In the data rows, the value 500 means zero.
Some points, one per row:
[319. 743. 437. 601. 354. 671. 789. 602.]
[727. 243. 571. 396. 674. 271. 173. 363.]
[342. 753. 481. 610. 250. 717. 796. 608.]
[547. 420. 567. 442. 513. 473. 513. 481.]
[432. 567. 488. 592. 434. 517. 528. 539.]
[565. 430. 555. 386. 621. 441. 439. 426.]
[605. 393. 543. 441. 628. 395. 413. 412.]
[612. 366. 506. 448. 672. 357. 272. 435.]
[453. 525. 531. 400. 471. 508. 568. 530.]
[467. 637. 472. 511. 377. 617. 629. 525.]
[370. 609. 441. 587. 450. 552. 648. 555.]
[455. 497. 465. 536. 487. 526. 508. 557.]
[518. 503. 536. 480. 450. 505. 501. 524.]
[488. 441. 478. 447. 605. 465. 440. 504.]
[675. 315. 547. 422. 605. 362. 280. 372.]
[488. 501. 569. 512. 456. 473. 505. 562.]
[537. 502. 540. 435. 556. 519. 500. 443.]
[475. 581. 447. 542. 494. 560. 521. 496.]
[382. 681. 523. 593. 340. 595. 646. 607.]
[550. 473. 448. 541. 587. 453. 451. 401.]
[565. 378. 540. 437. 589. 386. 319. 507.]
[541. 431. 395. 482. 599. 440. 435. 460.]
[528. 471. 475. 525. 514. 491. 451. 516.]
[362. 609. 494. 464. 450. 481. 567. 620.]
[570. 462. 532. 473. 498. 519. 473. 475.]
[591. 343. 491. 446. 590. 467. 372. 431.]
[495. 567. 546. 463. 352. 556. 552. 531.]
[522. 440. 539. 529. 548. 418. 377. 514.]
[423. 584. 464. 574. 436. 534. 569. 579.]
[494. 495. 411. 495. 564. 512. 523. 460.]
[508. 546. 540. 462. 544. 555. 546. 460.]
[491. 497. 425. 575. 478. 574. 589. 492.]
[454. 562. 502. 495. 429. 545. 564. 553.]
[603. 288. 558. 417. 595. 338. 241. 518.]
[423. 601. 469. 615. 469. 610. 625. 500.]
[490. 488. 548. 463. 488. 474. 508. 522.]
Here are 24 more points, each followed by its number:
[559. 397. 502. 458. 591. 427. 377. 476.] 0
[484. 485. 479. 530. 442. 515. 493. 550.] 1
[402. 579. 543. 484. 483. 429. 498. 587.] 2
[530. 401. 454. 482. 560. 508. 430. 495.] 3
[472. 454. 475. 463. 684. 401. 441. 435.] 4
[554. 444. 481. 476. 551. 423. 376. 487.] 5
[568. 450. 384. 484. 616. 535. 448. 368.] 6
[398. 558. 516. 470. 466. 508. 562. 613.] 7
[450. 616. 445. 607. 347. 694. 699. 514.] 8
[559. 458. 392. 492. 586. 539. 465. 373.] 9
[457. 580. 541. 491. 419. 507. 592. 521.] 10
[619. 338. 421. 440. 713. 441. 339. 355.] 11
[512. 503. 497. 481. 492. 428. 500. 503.] 12
[460. 578. 433. 585. 412. 627. 672. 513.] 13
[513. 589. 509. 553. 401. 632. 599. 463.] 14
[466. 511. 482. 514. 470. 483. 563. 545.] 15
[568. 504. 413. 519. 475. 604. 522. 442.] 16
[585. 349. 505. 459. 652. 354. 301. 430.] 17
[531. 481. 564. 468. 468. 555. 539. 493.] 18
[480. 550. 445. 539. 518. 535. 504. 485.] 19
[631. 291. 505. 447. 635. 386. 329. 410.] 20
[525. 517. 535. 510. 506. 452. 466. 517.] 21
[618. 350. 580. 414. 573. 407. 384. 439.] 22
[585. 382. 581. 466. 560. 390. 353. 489.] 23
Which of these numbered points is nearest to each point below, ignoring the direction in which the first points spread most? Its number follows each.
[377. 592. 451. 538. 545. 535. 633. 502.] > 4
[485. 545. 487. 498. 416. 642. 627. 484.] > 18
[512. 501. 522. 543. 410. 559. 504. 539.] > 1
[480. 520. 420. 508. 514. 513. 519. 457.] > 19
[558. 466. 462. 515. 526. 485. 414. 472.] > 19
[598. 260. 512. 396. 824. 193. 208. 383.] > 4
[565. 447. 540. 501. 492. 511. 454. 422.] > 14
[531. 421. 544. 416. 678. 308. 436. 382.] > 4
[648. 285. 531. 405. 669. 265. 258. 442.] > 15
[319. 707. 528. 558. 360. 552. 679. 623.] > 2
[540. 487. 488. 565. 460. 605. 574. 474.] > 8
[479. 463. 437. 506. 511. 566. 492. 481.] > 3
[346. 694. 525. 588. 314. 676. 796. 607.] > 22
[374. 662. 558. 617. 330. 600. 664. 640.] > 23
